In the rows, zero is written as 128.
One turn sends every row of this set to another row. A few are shown first. Where does it send the rows asked after them?
zimo: [ 99  95 112 137 132 125 142 110 153 123 117 153 114 138 123 134 102 151
 110 142 135 128 150 101 132 111 113  93 112 145 111 112 144 116 133 150
 152 144 119 118 120 132 106 157 144 110  91]
Dabe: [120 108 107 131 147 120 174  89 152 130 120 123  81 114 141  94  72 110
 131 141 143 128 128  97 121 134 118 107 114 129 127 156 150 152 157 123
 135 117 127 132 137 119 117 147 106 132  86]
zabi: [ 99 131 105 109 149 119 162 102 144 138 133 154  99 139 122 130  92 110
 135 147 137 136 139 103 122 105 139  99 119 106 129 117 145 122 116 134
 144 130 120 136 122 141 140 157 105 150 132]
mikuf: [125 113 137 124 116 114 155 116 153 111 112 118 108 128 126 126 116 113
 123 128 155 116 128 106 145 128 148  89 121 131 119 104 157 130 141 116
 147 130  82 111  96 130 151 117 115 136 113]
Gevos: [116  93 110 123 120 109 131  98 158 134 138 108 144 129 120 145  97 126
 137 152 130 133 150 124 121 101 138  97 131 146 127 122 146  97 138 115
 147 138 120 122 113 159 132 136 108 104 104]
fegu: [115 123 108 111 124 123 152 117 137 109 148 112 132 114 127 108  99 133
 111 114 142 136 108  94 150 120 107  98 140 119 130 108 137 124 154 116
 163 124 111 154  91 118 115 132 115 135  88]
toles: [126  88  98 148 158 107 151  65 131  98 141 136 145 118 117 107 113 132
  93 142 150 108 133 117 122 119 122  85 132 113 128 137 137 123 133 125
 151 117 109 148 108 122 135 150 128 110 110]
nuda: [ 77 118  91 140 174 116 159  82 149 106 134 142 104 136 143 130  97 121
 124 137 147 121 150 120 132 128 120  58 118 129 117 132 131 116 150 113
 160 104 120 111 113 108 123 155 103 120 118]
gafu: [144 115 117 146 137 113 156 118 140 113 133 140 124 133 133 114 114 157
 152 142 136 133 129 115 126 113  83  77 110 126 122 129 142 127 141 120
 153  96  97 131  81 136 135 135 138 123 110]
puze: [107 129 102 138 150 111 164 112 164 125 119 102 121 128 143 135 104 101
 129 134 137 112 135  99 121 125 118  89 110 113 120 134 146 130 170 146
 136 135 133 126 136 135  99 158 155 132 121]
nuto: [117  98 108 150 141 111 145 117 151 127 144 111  98 120 146 116  96 121
 121 153 101 133 117 107 122 117 109 112 129  99 133 123 145 145 130 115
 158  98 124 149 107 139 132 137 121 129 130]
Kepi: [125 120 103 135 137 100 160 103 126 111 135  86 147 129 122 114  85 134
 116 109 122 112 116 107 129 121 114  89 128 127 111 114 149 141 135 121
 150 131  91 133 127 109 138 139 104 140  92]
Ker: [136 119 116 138 148 120 151  69 143 124 138 117 104 117 138 102 103 113
 178 133 143 133 135  95 127 119 140  85 121 131 136 132 164 118 131 120
 141 125 105 133  90 135 140 146 137 122  73]
zofo: [108 122  95 144 156 130 191  64 135 129 119 111 129 125  98  98 113 139
 119 139 137 128 128 111 113 140 134  76 123 148 121 119 135 131 149 114
 151 126 116 125 125 122  89 151 117 118  96]
Vefed: [124 151 127 145 159 109 163  97 133 104  94 140 112 122 136 104 109 111
 111 149 130 117 100  95 123 105 119  94 106 121 121 130 132 145 153 109
 149 118 119 148 117 144 117 139 114 130  79]
pel: [125 113 118 123 132 129 175  77 154 125 119 120 126 153 132 108  96 137
 137 134 176 125 133 114 137 101 138  84  95 128 128 151 132 118 177 107
 137 132 107 137 118 114 114 133 101 118  91]
digo: [121 132 137 130 147 121 178 116 144 150 126 113  89 131 118 125  99 121
 140 144 105 142 132 130 144 116 125  76 120 135 136 144 133 125 135 110
 170 159 118 133 116 128 125 133 113 121  84]
bano: [106 109 112 142 160  95 168  95 137 138 121 117 106 156 137 114 100 143
 119 143 131  94 120 133 124 107 124  70 116 122 119 142 160 127 155 146
 152 126 122 118 110 157 116 142 149  92 120]
Dum: [130 118 120 157 138 118 177  88 152 126 129 128 120 124 142 113 107 143
 117 135 131 120 112 108 154 122 125  87 126 126 129 129 153 114 101 119
 122 129 121 124 113 128  85 137  91 107 107]
Dazen: [111 109 125 127 168  96 170 114 151 134 126 132 113 137 135 123  88  85
 111 138 163 114 130 123 128 124 146 102 115  93 105 126 156 113 142 133
 157 123 103 108 101 131 123 129 102 123 118]
mapot: [105 109 129 132 133  96 164 111 150 144 119 150 117 130 112 115 102 133
 133 164 140 124 128 127 136 102 124  86  96 111 134 124 157 125 154 142
 150 114 121 134  85 147 108 145 156 109 123]
kena: [117 109 100 126 125 128 144  86 157 117 125 108 107 126 113 113 105  92
 125 145 136 127 123 109 108 137 152  82 118 130 118 139 147 139 184 117
 170 129 122 116  97 124 137 131 140 118 104]
nef: [102 104 128 112 160 128 165  92 153 128 130 131 124 108 126 123 100 130
 111 162 136 127 134 114 140 117 107  88 116 137 149 127 141 107 124 103
 140 135  99 141 140 129 118 165 106 104  77]
Figut: [ 95 131 111 145 150 141 167 111 144 130 140 111 110 121 127 121  82 128
 144 159 128 122 121 109 132  96 130 120 106 139 129  98 133 134 145 118
 144 133 133 152 112 154 105 141  99 125  92]
Vovo: [149 126 103 130 146 104 175 109 124 105 145 105 108 131 148 104 118 133
 118 142 136 103 139 107 126 100 126  67 127 115 137 136 151 135 141 132
 134 144 106 143  85 138 136 140 137 117 125]
domo: [120 120 108 118 141 103 152  80 144 131 137 107 103 133 156 114 118 141
 133 149 117 134 137  95 129 125 140  70 113 158 133 133 146 117 150  90
 128 115 102 147  95 147 145 159 129 120  82]
Vemu: [127 127 106 123 135  86 150 103 142 123 121 117 130 124 156 143 116 116
 134 138 157 135 123 116 141 132 114  66 158 140 112 125 141 122 167 124
 160 137 111 127 104 137 142 119 102 118 101]
nub: [101 118 126 119 157  87 152 111 142 137 136 155 120 146 131 131  90 123
  93 158 145 149 123 118 134 133 134  76 129 121 104 125 138 118 154 127
 153 110 109 119 118 132 127 123 105  97 117]

Figut turns into Dabe
zimo turns into zabi
Now these:
gafu turns into mikuf
mapot turns into Dazen
Gevos turns into nuto
Kepi turns into domo
digo turns into Vefed

One turn sends every row of this set to another row. A few are shown first. Where does it send the rows asked after them?
Bosos: [133 128 122 156 120 121 138 161 119 115 129 118 125 123 140 112 137 138
 135 132 122 120 128 110 106 125 123 109 127 164 118 117 113 145 139 128
 131 118 133 103 125 148 119 159 126 120 117 130 128 142 160 122]
gopor: [126 130 124 149 105 130 137 133 156 154 123 120 145 151 115 122 112 140
 128 126 122 132 123 101 113 139 114 104 118 131 137 135 130 128 143 120
 140 125 136 135 122 112 103 140 114 129 128 139 109 137 126 115]
diba: [127 125 117 153 142 117 127 150 130 142 113 116 138 116 132 126 121 120
 142 150 125 118 136 142 137 123 107 127 124 153 127 137 124  92 135  97
 137 146 129 122 141 145 155 144 123 145 121 134 120 145 145 111]
Nasu: [136 122 127 141 134 108 125 116 149 118 126 108 128 119 116 126 126 140
 115 115 142 129 124 100 109 134 118 113 122 153 134  92 140 112 126 118
 143 128 142 116 134 138 124 137 132 133 134 125 101 133 108  97]
zep: [125 141 128 137 122 133 141 134 131 133 128 116 139 135 121 126 132 126
 133 130 131 123 131 150 109 133 117 161 124 133 127 138 129  59 129 122
 141 137 128 129 135 141 153 127 130 128 138 136 118 136 137 135]
Veme: [123 144 151 137 128 108 141 143 118 135 132 121 139 117 129 150 123 104
 131 114 152 128 142 107 134 105 137 132 126 154 130 138 136 128 110 136
 138 134 140 105 137 154 118 119 132 121 152 135 133 152 139 157]
kepe: [134 135 134 124 149 135 123 153 122 111 123 109 136 120 147 144 134 118
 150 119 145 119 130 140 132 116 118 143 129 149 132 145 133 113 105 119
 128 137 127 100 134 141 145  96 147 120 144 129 145 142 151 145]
saza: [143 133 127 135 133 124 125 133 124 129 131 129 126 121 128 129 129 139
 123 143 131 126 124 175 147 128 127 153 125  84 125 143 130 147 129 137
 138 133 132 139 132 143 153 117 134 121 126 126  97 101 134 129]
nav: [132 104 139 109 139 144 117 148 122  91 115 140 143 129 145 156 121 135
 130 127 129 117 135 140 122 117 119 115 122 136 140 133 151 118 109 118
 135 146 130 125 143 137 145 118 140 131 132 104 135 138 143 162]
Vasi: [119 100 128 134 131 126 119 112 124 120 134 126 100 132 134 134 134 129
 123 143 129 130 120 184 121 132 121 138 127 166 113 129 135 148 131 126
 137 133 133 135 134 135 152 118 138 119 130 131 156  97 133 124]
sis: [147 110  99 129 125 109 129 125 138 124 128 124 126 137 116 104 130 115
 125 127 151 113 132 112 142 141 122 108 102 144 115 116 150 129 118 119
 125 132 131 134 132 112  99 126 131 117 125 138 104 144 126  99]
futo: [131 158 115 125 121 132 131 121 141 119 126 133 117 113 112 127 150 131
 119 107 117 135 130 146 125 136 111 102 126 142 140 104 132 166 138 143
 155 131 122 134 145 135 131 140 114 146 129 107 135 125 116 108]
Tig: [134 125 126 135 119 128 137 115 138 124 133 113 101 127 145 131 128 117
 129 148 127 128 120  81 140 130 113  75 129 148 121 129 135 141 129 106
 136 131 128 135 124 132 100 108 130 123 125 120 126 142 133 129]
doda: [111 122 128 135 122 131 147 130 115 126 127 153 155 135 111 125 121 128
 140 143 102 135 114 136 131 137 123 129 155 143 118 133 115 145 140 133
 112 124 120 140 120 104 153 134 129 137 119 126 109 121 115 134]
gabut: [122 121 105 124 120 114 128 137  88 123 137 139 141 134 121 136 136 115
 144 119 142 144  93 152 125 113 142 113 124 119 124 148 150 125 115 120
 110 146 143 136 146 126 111 109 125 124 131 136 115 124 129 135]
fep: [132 123 107 125 114 135 133 135 159 121 129 125 115 124 112 119 146 127
 135 127 117 144 118 115 125 138 114 127 110 147 129 153 113 128 135 121
 150 133 131 135 118 135 108 142 127 140  79 142 129 146 127 127]
nuzu: [135 150 127 137 119 119 135 125 123 123 131 132 101 112 135 129 131 132
 140 135 144 129 123  70 120 129 126 123 114 105 144 142 134 149 129 145
 133 133 132 132 126 147 111 141 126 116 118 123 129 153 134 132]
Sabab: [138 120 126 121 133 143 152 128 135 122 137 146  98 120 106 112 132 142
 143 134 131 131 136 145 149 149 111 106 120 111 112 111 127 164 145 145
 136 132 122 127 133 121 121 139 127 125 138 112 118 142 127 111]
Mipin: [114 123 145 141 129 120 120 126 104 113 132 145 118 126 131 163 117 147
 140 152 135 136 140 154 129 134 142 111 144 129 114 122 124 138 138 149
 130 120 139 140 130 123 160 120 122 113 156 129 143 130 114 124]
fem: [118 121 131 133 131 114 106 134 135  97 119 110 131 126 122 133 122 130
 119 126 147 129 143  98 134 139  98 118 113 138 138  91 135 136 110 120
 137 137 126 128 118 124  94 111 135 118 126 136 109 152 135 131]
Dibo: [120 140 127 130 137 132 128 113 115 121 138 119 113 140 123 135 136 115
 127 134 136 125 121 129 129 130 131 162 118 124 118 172 132 112 138  94
 140 137 129 137 126 125  91 112 138 122 119 122 114 158 135 121]
Bonud: [126 129 138 139 108 121 135 128 101 122 147 143 142 129 121 151 139 136
 121 139 114 114 112 171 120 109 124 133 143 132 115 130 128 154 122 134
 130 120 142 143 111 130 140 114 137 122 143 111  98 136 128 158]
giveg: [132 113 129 134 126 128 136 125 128 116 138 126 122 110 122 133 122 131
 125 124 123 131 134 152 108 124 146 136 124 106 115 119 133  67 133 116
 141 137 133 137 137 150 128 133 132 131 130 122 121  95 139 129]
sif: [128 156 121 132 130 123 140 139 126 126 125 125 150 120 147 128 124 128
 121 126 131 133 135 128 134 130 133 157 142 124 119 117 133 160 135 140
 134 132 123 140 129 152 138 132 140 120 129 130 138  73 133 130]
bina: [117 147 125 128 110 120 126 135 102 129 135 119 118 122 132 134 141 101
 154 131 141 128 117 138 121 120 132 130 124 128 103 161 140  98 128 110
 111 140 143 133 137 122 122  96 138 118 143 124 122 154 115 134]
Gipu: [128 125 140 112 133 145 131 116 136 106 138 125 112 127 136 126 119 112
 130 171 125 121 120 132 138 122 139 132 145 132 119 130 129 154 125 115
 125 128 143 151 124 136 129 125 155 124 115 112 157 121  98 149]
Dirim: [ 95 135 128 118 115 128 120 121 125 129 147 155 119 133 127 150 138 136
 132 118 134 133 135 157 149 144 132 152 118 122 138 130 153 141 124 141
 149 128 132 156 116 120 151 121 135 131 131 138 139 111 125 130]
Lifam: [142 128 131 119 123 124 120 139 136 114 143 126 123 101 134 140 137 118
 116 143 109 118 132 175 150 108 141 116 132 141 130 132 123 136 119 134
 150 126 144 137 138 146 159 114 153 136 122 113 129 119 107 143]
famuk: [129 139 128 136 122 135 135 122 128 120 143 126 112 121 107 135 129 138
 129 140 129 127 123 159 115 133  99 115 126 129 126  79 127 174 130 140
 139 132 134 133 117 146  92 128 133 122 125 124 148 141 132 127]
Misef: [121 130 115 141 150 134 140 147 145 133 132 104 122 124 141 115 118 145
 127 121 116 123 124  94 136 135 121 122 111 150 149 107 139 139 127 119
 160 124 127 113 135 148 104 123 136 109 122 141 124 116 144 120]

kepe turns into zep
giveg turns into gabut
Now these:
Tig turns into Misef
Vasi turns into Dirim
futo turns into Sabab
Lifam turns into saza
Nasu turns into sis
diba turns into Dibo
nuzu turns into Bosos
doda turns into Gipu

